In the rows, 128 means zero.
Each path below is one point turned by a fixed rotation once a step. After each direction that follows a path, write how fast that rotation turns it, in degrees each step (0 if it stays still).
Each turn is a multiple of 5 degrees from 10 to 175, or 0.
Each row of a path follows its step; steps can be skipped.
Rotation 1:
step 1: [119 123 125 128 126 133 131 129 143 127 127 115 134 119 120 120 133 132
 142 124 129 134 118 136 119 135 125 128 132 138 126 133 130 128 135 134
 123 133 130 131 131]
step 5: [119 139 132 124 124 123 133 126 128 135 136 129 126 120 125 127 124 120
 124 133 125 117 132 117 132 119 120 122 127 126 118 123 134 135 125 140
 143 130 122 127 129]
step 9: [119 119 126 135 126 142 127 127 138 126 136 118 120 129 126 133 124 127
 133 122 126 136 128 135 119 141 127 117 131 138 128 125 122 123 118 128
 128 127 124 128 121]
step 10: [130 134 128 125 127 135 131 127 126 126 135 127 131 128 128 122 131 128
 122 126 124 106 124 134 132 125 131 131 146 115 125 129 124 120 127 134
 141 125 130 128 128]
step 14: [127 130 121 130 125 127 130 133 132 123 124 117 115 126 126 136 117 128
 134 120 125 132 130 121 137 126 131 121 127 137 138 114 115 123 131 122
 128 125 135 130 135]
step 16: [131 132 122 129 123 117 123 118 125 133 133 136 130 132 124 132 112 125
 132 134 130 121 137 141 126 120 124 134 130 129 129 136 134 142 122 124
 133 126 125 132 130]
step 20: [127 132 119 139 136 124 129 138 132 130 130 128 121 148 132 127 136 124
 119 125 135 144 133 126 124 136 131 128 123 132 125 132 124 125 126 134
 124 127 122 127 131]
step 21: [127 128 126 125 125 128 122 127 144 133 135 132 138 130 113 132 127 119
 133 134 125 118 124 145 125 131 126 116 132 124 135 136 129 124 129 132
 126 131 124 133 123]
step 25: [115 135 122 135 121 122 138 129 122 137 129 128 120 123 124 121 129 125
 125 123 125 135 127 120 130 132 121 123 120 128 123 124 119 135 130 136
 118 125 123 135 140]
[128 130 129 125 128 132 126 130 130 128 127 124 128 127 127 126 130 127
 126 125 132 127 131 128 128 130 131 127 130 126 133 133 129 129 128 130
 126 127 127 128 128] | 35
[130 134 128 130 130 130 126 129 129 128 129 128 128 127 131 129 125 129
 125 130 125 131 130 124 127 127 128 129 128 128 129 125 127 131 131 129
 129 128 126 131 130] | 125
[128 130 130 127 126 130 128 126 129 130 131 129 128 128 131 129 126 124
 126 128 129 127 130 126 127 128 124 130 131 128 126 129 129 128 128 126
 128 125 134 127 123] | 60
[126 128 127 130 127 133 127 128 128 128 127 133 131 127 127 125 127 131
 132 128 125 125 127 129 128 129 127 131 132 128 128 132 126 131 130 127
 128 127 126 128 129] | 125
[125 128 126 129 130 129 131 126 128 125 127 125 128 130 129 128 124 126
 129 126 127 128 129 129 127 126 133 127 132 130 127 128 129 129 127 128
 134 126 127 125 127] | 10
[128 133 129 128 127 124 127 128 130 129 128 128 125 127 127 128 132 130
 130 127 123 130 129 131 125 128 128 127 126 129 127 131 129 129 125 128
 129 124 127 127 126] | 90
[123 129 128 131 127 128 130 128 127 129 126 126 125 130 131 129 131 128
 129 130 128 129 127 124 125 129 128 130 130 123 128 129 126 126 124 126
 127 131 128 130 129] | 140
[129 131 126 129 129 125 126 128 133 127 127 125 130 130 127 127 130 126
 130 130 129 126 128 125 128 126 126 129 128 130 130 129 125 124 131 128
 128 129 130 123 130] | 110
Rotation 2:
step 2: [127 126 135 139 130 130 128 135 120 132 124 130 110 126 121 142 115 120
 128 129 132 127 126 132 136 129 136 129 132 128 136 137 129 121 137 118
 129 142 128 127 135]
step 7: [122 122 125 124 130 122 126 136 126 130 121 136 114 122 133 127 120 130
 124 124 120 122 127 140 136 139 124 127 145 134 128 120 123 134 135 133
 121 122 139 123 135]
step 9: [135 116 127 126 138 131 126 132 139 124 120 129 129 131 131 132 118 130
 132 119 129 122 129 126 124 121 112 127 128 141 126 117 126 122 132 118
 132 133 113 126 139]
step 13: [127 126 123 136 119 135 125 135 125 119 128 113 128 144 138 130 123 124
 136 134 131 125 126 124 124 123 129 119 129 121 123 121 123 129 138 135
 140 132 114 133 127]
step 17: [119 124 126 137 120 132 116 122 126 120 128 120 122 145 122 138 132 116
 132 125 128 120 117 134 124 124 121 126 134 136 130 138 133 130 130 124
 124 129 138 129 119]
step 20: [126 128 123 133 127 130 121 128 128 129 133 133 124 121 123 114 130 115
 138 120 137 138 115 127 137 131 129 122 120 126 133 127 118 127 140 124
 135 141 133 122 137]
step 26: [122 119 113 126 136 129 122 122 134 138 127 121 141 130 131 125 124 138
 135 126 126 118 124 123 127 131 127 128 132 139 118 134 125 124 130 126
 124 109 128 132 124]
step 28: [136 130 141 141 127 133 119 134 125 127 116 108 134 130 124 114 124 131
 125 137 121 129 124 137 130 129 128 128 126 134 122 124 118 123 126 129
 125 123 122 122 128]
step 29: [133 127 130 117 118 124 135 119 128 133 134 128 124 121 142 127 122 127
 137 123 136 125 131 131 138 122 125 133 143 133 143 132 127 119 128 118
 135 127 134 134 131]
[131 128 129 131 129 130 128 124 129 131 131 130 125 131 130 128 124 130
 128 129 130 127 124 126 130 124 129 126 127 127 127 127 129 129 131 129
 132 127 130 128 127] | 160
[128 125 127 129 126 127 130 131 130 133 126 130 129 130 126 131 130 124
 126 125 129 131 126 128 129 126 130 129 125 127 128 131 128 130 129 129
 126 128 128 126 129] | 20
[127 128 128 130 128 127 126 128 128 127 124 126 128 127 131 126 131 131
 129 125 128 129 130 129 128 124 133 130 129 122 127 127 130 127 129 126
 129 131 130 132 130] | 40
[128 126 130 130 131 125 126 131 126 130 131 125 129 129 129 127 129 129
 129 129 128 131 128 124 130 132 129 127 124 129 129 124 129 128 128 124
 126 125 131 129 129] | 175
[131 129 132 128 129 131 128 127 126 128 126 129 129 126 128 127 130 127
 127 128 124 130 126 126 131 127 129 134 129 128 133 126 124 128 128 128
 129 128 124 128 125] | 80
Rotation 3:
step 2: [122 125 132 124 118 133 136 108 133 126 129 125 135 116 121 124 124 138
 123 131 127 132 123 131 140 123 126 137 130 137 122 122 124 126 134 146
 127 121 124 133 131]
step 9: [134 127 133 123 122 124 117 122 124 133 118 118 116 112 132 129 119 124
 130 128 120 129 130 131 140 124 127 133 142 128 137 133 134 124 127 126
 137 121 113 133 124]
step 19: [127 127 124 121 113 129 128 120 134 141 139 133 132 121 129 124 127 130
 129 123 122 131 130 129 143 131 137 125 142 116 130 130 128 126 127 138
 129 139 135 139 117]
step 20: [125 120 116 125 128 125 129 119 128 143 122 131 136 125 133 133 128 129
 136 135 129 120 109 113 124 139 121 143 132 128 125 135 126 133 130 126
 121 131 124 130 127]
step 24: [125 139 135 138 134 133 128 138 126 134 135 133 128 142 129 136 123 125
 130 120 118 136 116 118 134 120 127 115 134 113 121 124 132 128 126 119
 133 135 127 132 132]
step 25: [134 123 133 118 128 120 125 134 127 130 122 134 123 129 140 127 114 135
 133 127 127 133 120 136 131 114 129 144 135 135 118 121 137 123 125 114
 119 132 127 134 127]
step 26: [132 120 128 114 115 120 116 126 131 134 133 126 126 137 131 137 117 122
 117 129 131 119 136 128 126 131 132 120 131 129 126 141 123 115 119 120
 133 123 123 134 128]
step 27: [127 126 137 138 112 117 131 131 133 136 126 115 139 131 129 131 130 128
 133 141 131 133 135 116 129 131 113 131 130 129 127 126 132 124 131 137
 125 122 128 143 134]
step 30: [122 124 124 119 132 126 133 124 126 132 126 123 137 120 134 132 137 131
 135 115 126 121 132 128 137 123 115 133 119 127 118 127 129 121 145 118
 132 138 118 121 121]
[127 128 128 126 127 130 129 130 130 126 130 128 132 128 126 124 128 126
 128 127 125 134 131 123 129 131 130 129 128 129 130 129 128 125 128 129
 127 126 126 128 130] | 85
[132 128 128 126 129 129 127 126 130 127 129 131 127 125 129 122 125 128
 127 130 127 128 129 132 127 129 128 128 127 128 128 128 130 130 126 129
 132 130 126 133 129] | 110
[127 127 126 129 129 130 128 131 131 128 130 126 130 126 129 129 124 132
 129 126 125 128 128 130 128 127 129 125 125 126 126 125 126 129 128 124
 126 133 129 127 126] | 60
[132 127 127 130 130 128 125 126 131 126 128 128 126 130 129 129 129 128
 126 128 124 127 127 126 130 130 129 128 133 129 131 126 130 131 130 124
 125 129 128 130 130] | 25
[130 123 127 130 127 128 128 127 130 126 128 127 130 128 131 128 127 129
 130 126 131 126 128 129 122 129 130 128 128 127 127 132 129 123 131 126
 127 125 128 129 130] | 70
[130 129 131 129 129 127 131 126 130 127 133 129 127 127 131 131 127 123
 128 128 128 130 126 127 125 128 123 127 126 128 129 127 129 127 129 130
 126 131 126 126 128] | 110
Rotation 4:
step 1: [127 126 115 129 126 131 128 141 126 130 129 127 129 127 126 120 124 119
 127 130 137 124 124 135 124 129 114 123 125 139 133 129 141 121 131 130
 124 124 128 133 137]
step 5: [119 122 122 132 127 124 122 134 122 124 123 131 128 145 131 119 122 141
 133 130 122 120 130 122 127 133 121 125 123 129 129 130 133 131 124 130
 128 124 133 117 126]
step 9: [123 139 122 132 132 129 133 135 127 130 127 138 129 134 129 125 141 126
 122 121 118 120 126 132 137 124 120 134 123 122 128 128 126 129 130 134
 125 126 140 134 122]
step 10: [117 125 127 118 131 132 139 125 124 134 125 126 127 133 125 132 133 127
 129 139 128 134 134 132 131 136 112 120 123 140 130 131 127 129 129 129
 129 123 132 121 127]
step 21: [131 127 118 132 122 135 140 138 124 124 128 126 137 135 128 126 132 130
 132 131 131 119 136 128 125 125 125 121 129 128 131 130 126 121 116 127
 129 124 144 124 132]
step 24: [121 125 136 128 133 114 133 124 127 126 133 139 126 133 130 119 133 125
 118 129 128 123 127 128 131 139 123 134 127 140 125 126 130 119 130 120
 130 121 130 131 124]
step 29: [122 133 140 122 121 122 126 136 121 130 126 128 132 133 121 131 135 128
 122 123 125 128 140 130 138 136 129 123 126 126 132 135 129 128 129 119
 120 127 136 140 127]
step 30: [121 114 127 128 136 132 129 134 126 126 122 130 132 133 130 118 126 128
 120 133 121 120 136 127 127 140 117 128 126 124 115 122 126 125 127 129
 135 125 137 128 124]
step 31: [129 121 126 130 139 122 130 130 132 132 124 131 122 134 122 130 121 139
 132 134 128 135 119 130 135 129 131 126 125 135 123 142 125 128 121 122
 121 119 135 126 120]
[125 128 127 127 129 126 131 130 126 127 128 135 128 126 129 128 124 128
 130 130 129 128 126 128 129 126 130 129 126 127 126 130 126 128 133 130
 131 129 130 128 130] | 100
[129 123 129 129 128 126 127 129 132 127 129 128 131 128 132 124 126 127
 126 128 125 125 132 127 126 128 129 127 128 129 132 128 127 130 130 127
 128 127 128 127 130] | 115
[132 128 127 127 131 127 131 133 129 130 126 126 123 126 127 127 127 129
 125 127 128 129 127 130 130 129 126 129 129 128 129 126 126 132 128 131
 126 129 127 127 131] | 135
[131 127 133 123 128 125 131 126 129 131 127 126 131 128 127 129 127 128
 129 129 127 131 129 130 127 127 128 128 131 129 128 129 128 126 131 128
 128 128 130 124 126] | 175
[131 129 129 129 125 126 129 128 129 127 131 126 126 125 129 129 129 127
 128 133 130 126 124 127 128 133 127 126 128 132 127 130 126 129 130 126
 130 128 129 131 126] | 160
[127 129 129 126 127 127 128 131 127 128 126 127 127 125 129 126 132 128
 132 126 127 125 130 126 124 128 122 124 130 125 128 132 130 128 129 129
 127 129 130 129 127] | 90
[125 129 126 129 126 126 128 130 129 128 127 126 129 128 130 126 129 130
 125 132 127 128 126 127 131 128 128 132 131 128 128 131 134 127 130 129
 128 126 124 127 127] | 170
[129 125 129 128 127 127 130 129 124 125 128 125 130 129 125 127 126 134
 127 127 129 127 128 126 128 131 131 126 130 123 127 128 129 129 128 126
 129 128 131 130 129] | 45
Rotation 5:
step 1: [130 136 125 132 139 127 128 127 131 129 126 134 141 122 131 126 123 139
 125 138 124 122 135 115 131 139 135 120 129 129 120 134 132 125 124 114
 118 131 133 130 127]
step 2: [139 121 130 129 124 135 125 131 131 132 126 134 121 119 128 126 130 132
 134 139 112 131 126 123 125 126 129 125 127 130 128 138 125 138 116 132
 118 136 120 141 125]
step 3: [127 136 127 111 124 123 128 130 123 120 126 129 124 123 136 133 122 134
 128 142 132 131 126 120 135 131 136 125 123 127 136 129 140 136 126 137
 119 126 127 133 136]
step 11: [132 133 132 120 132 138 131 127 130 137 126 119 131 127 125 131 120 140
 125 141 111 124 134 129 135 122 129 127 126 128 132 135 132 131 126 128
 117 121 140 132 131]
step 13: [116 127 131 116 120 134 133 141 126 132 131 123 119 131 127 125 125 122
 132 133 133 127 129 135 131 122 140 128 129 121 135 138 136 135 120 136
 122 139 130 128 124]
step 18: [120 131 129 129 122 133 124 133 121 127 139 130 132 117 122 117 126 127
 131 131 124 129 130 121 138 126 142 124 118 132 128 135 136 135 120 122
 139 140 127 130 129]
step 22: [117 137 130 120 131 129 125 137 134 126 121 121 134 141 128 132 127 129
 132 141 135 124 137 135 128 127 143 132 135 142 131 128 127 128 122 119
 124 128 125 128 124]
step 26: [117 130 125 139 122 126 128 123 128 135 125 134 141 121 133 119 124 139
 127 128 128 116 128 132 141 130 134 128 118 127 138 124 132 133 121 126
 131 116 128 134 127]
step 30: [129 123 131 124 117 130 129 134 124 125 113 130 125 142 124 135 117 134
 128 131 131 128 128 123 130 124 130 130 125 131 145 131 119 132 129 128
 115 122 119 125 120]
[131 128 123 127 131 122 128 130 128 125 126 128 127 125 132 127 126 130
 131 126 128 127 128 132 128 131 130 127 127 128 129 127 127 128 127 129
 129 126 128 127 126] | 155
[122 129 128 126 124 126 128 130 128 128 127 130 128 127 129 133 128 129
 130 127 130 126 129 128 127 127 125 131 126 132 130 129 128 130 127 131
 129 125 128 130 129] | 80
[128 125 127 130 130 126 131 127 126 127 128 125 131 127 127 132 127 124
 127 129 127 129 124 130 123 130 126 128 126 128 128 131 128 129 126 128
 129 130 126 132 128] | 170
[126 124 130 130 127 128 129 127 128 127 130 129 129 126 130 125 127 130
 129 124 126 130 127 131 130 124 130 129 131 127 126 128 128 130 124 131
 128 130 127 130 132] | 135
[127 128 129 125 130 126 129 124 129 126 130 129 129 130 127 133 129 131
 128 128 126 128 130 129 130 131 127 129 133 128 127 129 124 129 127 124
 128 128 127 126 127] | 140
Rotation 6:
step 1: [125 137 130 117 130 128 128 120 141 132 135 125 126 131 129 125 131 135
 108 135 122 121 125 132 124 129 124 119 130 124 127 122 126 131 131 122
 123 128 125 121 128]
step 2: [128 131 129 124 121 135 122 127 128 129 136 123 122 126 133 125 136 127
 112 125 114 127 116 125 133 124 132 123 129 129 136 126 130 132 128 115
 136 125 129 124 130]
step 9: [116 127 142 123 123 124 127 122 131 123 131 124 134 127 129 119 122 124
 113 124 122 136 136 131 130 136 127 127 128 126 133 135 132 133 127 123
 127 134 125 118 123]
step 15: [126 120 139 113 130 129 127 123 128 130 134 124 123 127 128 126 137 132
 110 126 120 129 126 132 131 131 121 121 127 122 131 139 126 127 128 122
 136 128 130 124 129]
step 17: [118 128 126 127 127 126 128 119 129 135 133 141 128 126 131 125 131 126
 118 127 119 118 135 137 129 124 125 129 127 128 138 139 130 139 128 120
 123 124 123 126 135]
step 23: [115 134 134 125 125 134 122 115 130 131 125 132 135 121 134 126 133 131
 109 136 125 127 134 131 131 127 128 126 135 124 127 131 132 131 129 131
 126 128 118 123 132]
step 27: [127 125 135 130 117 129 128 120 126 127 130 128 126 129 128 116 131 123
 115 132 123 124 131 123 130 124 131 127 118 115 131 135 122 134 135 120
 122 133 120 119 130]
step 28: [133 123 134 125 125 121 129 116 132 119 133 124 137 121 128 127 134 128
 111 123 124 128 137 128 136 129 126 121 133 127 133 135 131 130 131 121
 129 126 121 118 129]
step 30: [125 128 136 132 131 126 131 114 133 129 133 126 128 132 124 121 128 133
 127 123 108 119 128 130 124 116 129 129 131 125 135 138 127 133 131 127
 123 126 127 123 134]
[127 128 128 126 131 125 125 128 126 131 132 128 126 126 127 130 128 126
 130 129 127 127 128 132 125 129 126 125 125 127 128 126 127 129 129 128
 130 125 130 127 132] | 20
[128 128 125 130 129 125 125 127 127 125 132 127 128 129 123 129 125 129
 129 127 127 126 130 130 131 131 131 131 128 126 128 130 131 128 129 126
 124 130 130 127 126] | 35
[128 130 126 133 132 132 130 125 128 127 131 130 130 127 127 128 128 129
 128 129 127 124 131 127 126 126 125 128 130 128 127 126 129 130 125 130
 131 128 129 129 125] | 60
[131 130 128 126 128 128 128 125 127 128 127 129 129 126 129 126 127 125
 125 130 129 129 132 128 128 133 127 130 128 125 123 125 127 127 129 129
 127 129 125 125 127] | 80
[130 130 123 123 129 128 125 129 131 131 124 133 126 129 128 129 128 129
 126 126 127 126 126 128 128 128 126 131 129 128 128 129 128 129 127 127
 129 128 130 129 125] | 20
[130 130 129 129 129 131 130 133 124 129 128 128 127 127 130 124 129 124
 128 129 126 126 126 131 130 131 127 130 124 129 132 129 130 131 127 128
 126 128 128 128 126] | 145
[127 129 121 129 124 129 131 130 130 127 129 130 128 127 131 128 130 128
 127 129 128 127 131 127 130 127 129 123 126 125 128 126 129 126 128 127
 126 126 130 126 129] | 70
Rotation 7:
step 0: [128 115 126 128 136 126 132 145 135 129 133 125 118 125 129 133 120 135
 129 132 139 128 118 130 129 129 123 135 132 112 114 126 126 125 115 124
 130 131 133 120 139]
step 2: [121 124 129 134 134 124 137 132 122 122 130 130 128 136 135 121 138 130
 131 139 143 115 130 140 118 135 122 130 133 136 144 137 131 126 128 122
 133 136 128 125 136]
step 6: [138 127 128 126 136 132 134 116 117 126 126 121 125 129 136 124 116 137
 137 124 123 124 124 133 129 136 128 131 119 122 126 134 121 105 121 116
 128 134 131 124 129]
step 13: [134 133 128 133 118 130 128 135 125 120 126 126 138 141 128 136 137 123
 124 129 144 118 126 134 121 127 135 134 139 114 142 140 130 137 125 129
 130 125 127 124 130]
step 14: [125 118 134 127 124 121 122 128 130 134 115 134 132 139 133 122 118 134
 118 122 131 135 129 129 123 128 122 137 130 141 134 137 121 112 118 117
 126 122 131 122 130]
step 19: [130 128 123 137 129 121 126 141 121 130 133 136 129 122 130 116 139 146
 117 126 133 132 125 127 129 125 132 141 143 130 136 134 125 116 125 131
 137 133 129 126 129]
step 23: [133 132 136 134 141 136 127 136 117 130 135 108 128 125 129 121 125 136
 129 121 117 123 122 131 130 128 130 129 124 124 126 138 122 130 114 134
 127 122 115 132 121]
step 25: [135 121 120 140 130 127 127 127 132 131 120 112 123 132 138 132 130 116
 122 123 132 140 136 130 129 133 124 142 140 129 128 137 130 116 120 124
 127 123 127 123 133]
step 27: [127 122 136 126 140 121 129 136 127 126 138 132 111 138 135 130 138 134
 115 135 134 134 117 127 123 134 130 122 132 124 122 128 136 126 117 139
 127 127 128 124 135]
[128 126 127 127 130 128 128 130 127 125 129 124 125 127 130 127 132 128
 131 129 128 129 129 127 129 129 130 130 126 131 131 126 128 125 122 128
 129 127 128 125 125] | 170
[125 130 128 127 131 131 128 130 129 127 131 129 127 128 126 128 127 125
 133 129 130 130 130 133 128 129 125 127 128 128 125 130 130 127 128 126
 125 132 132 128 128] | 10
[126 126 130 126 128 130 125 129 126 126 126 127 129 123 129 128 126 126
 130 125 125 127 128 125 128 131 128 129 127 128 124 132 128 127 129 126
 130 124 129 129 129] | 130
[127 125 131 129 127 129 132 129 126 128 129 128 128 127 129 126 130 130
 127 125 131 129 128 128 132 127 127 127 127 127 129 127 130 124 130 124
 125 127 124 133 128] | 80
[128 129 128 129 124 131 130 127 129 128 130 124 126 131 125 128 126 130
 128 126 126 128 130 126 130 128 125 125 124 129 126 131 125 129 128 128
 128 130 126 125 125] | 130
[127 128 128 129 129 130 130 123 127 132 127 129 128 124 124 126 130 131
 131 130 131 127 126 125 127 128 129 127 131 129 129 129 128 129 127 125
 130 130 130 127 127] | 25
[130 129 127 125 129 127 127 130 129 128 124 130 129 132 126 127 128 126
 131 130 129 127 126 124 126 124 126 130 123 130 126 126 128 125 130 126
 128 129 126 129 127] | 175
Rotation 8:
step 1: [131 125 121 139 119 134 135 139 121 132 127 126 123 132 128 123 130 126
 129 131 136 131 128 127 129 129 118 130 133 125 127 136 117 127 115 128
 127 121 136 126 119]
step 5: [125 138 131 126 126 129 128 128 127 131 114 131 125 120 138 126 128 123
 125 129 124 125 123 117 136 117 128 137 123 129 128 138 125 133 120 130
 126 121 132 126 135]
step 8: [116 131 133 134 121 132 134 136 134 131 123 128 130 121 140 135 130 129
 128 123 129 136 121 126 132 131 133 135 127 124 127 132 120 122 121 134
 136 122 131 117 128]
step 13: [128 132 140 120 126 138 139 139 123 133 128 131 126 127 129 131 129 126
 121 133 123 124 130 126 129 117 126 124 129 121 132 126 120 117 117 128
 127 124 129 123 128]
step 15: [124 130 120 135 124 133 124 128 121 135 122 131 125 122 128 124 126 119
 127 121 126 131 114 128 130 119 124 134 128 135 126 122 128 123 125 138
 121 130 140 120 125]
step 16: [125 133 129 136 120 132 135 139 113 134 121 131 120 134 124 127 133 127
 118 138 124 127 125 123 133 127 129 129 121 128 127 133 123 133 126 128
 133 123 137 121 127]
step 18: [135 123 129 126 126 128 134 125 129 136 126 126 135 115 130 131 122 118
 131 126 119 125 129 124 128 128 129 129 126 132 128 124 118 120 123 141
 132 124 142 122 133]
step 28: [129 124 126 134 125 136 140 132 126 130 124 127 132 128 132 129 124 133
 118 131 124 129 126 130 126 125 124 122 138 121 136 127 119 125 117 140
 119 125 132 117 126]
step 31: [134 132 126 129 123 131 128 127 122 134 116 138 127 128 128 127 133 128
 125 137 129 125 129 118 133 114 128 126 128 131 134 133 116 132 117 133
 122 125 138 125 128]
[131 128 131 125 126 126 131 127 130 127 127 123 125 128 129 125 124 128
 127 127 126 124 130 131 127 128 125 126 126 126 126 127 128 130 128 127
 125 128 128 126 129] | 95
[133 125 128 129 125 126 128 130 132 130 126 128 126 127 130 128 127 131
 133 126 130 130 131 128 129 127 129 131 128 128 133 130 128 126 127 128
 127 129 128 128 125] | 110
[126 129 128 129 126 125 132 132 127 129 127 124 128 125 129 129 131 128
 125 131 129 128 128 127 126 127 130 131 125 130 129 127 130 125 130 127
 130 128 125 131 132] | 135
[125 128 126 131 126 128 130 130 127 127 128 128 126 130 129 127 130 129
 127 126 130 131 125 131 129 131 127 127 129 125 126 127 131 125 128 129
 126 132 126 123 126] | 55
[124 128 130 129 127 127 129 131 127 126 131 129 127 126 128 125 127 128
 132 125 128 131 126 128 128 128 124 132 126 131 126 131 125 130 130 126
 126 126 131 129 129] | 100
[127 131 128 131 130 130 126 129 129 132 130 125 128 124 130 128 129 131
 130 124 125 127 128 126 128 125 129 123 127 128 128 129 126 127 130 126
 128 133 127 127 128] | 70
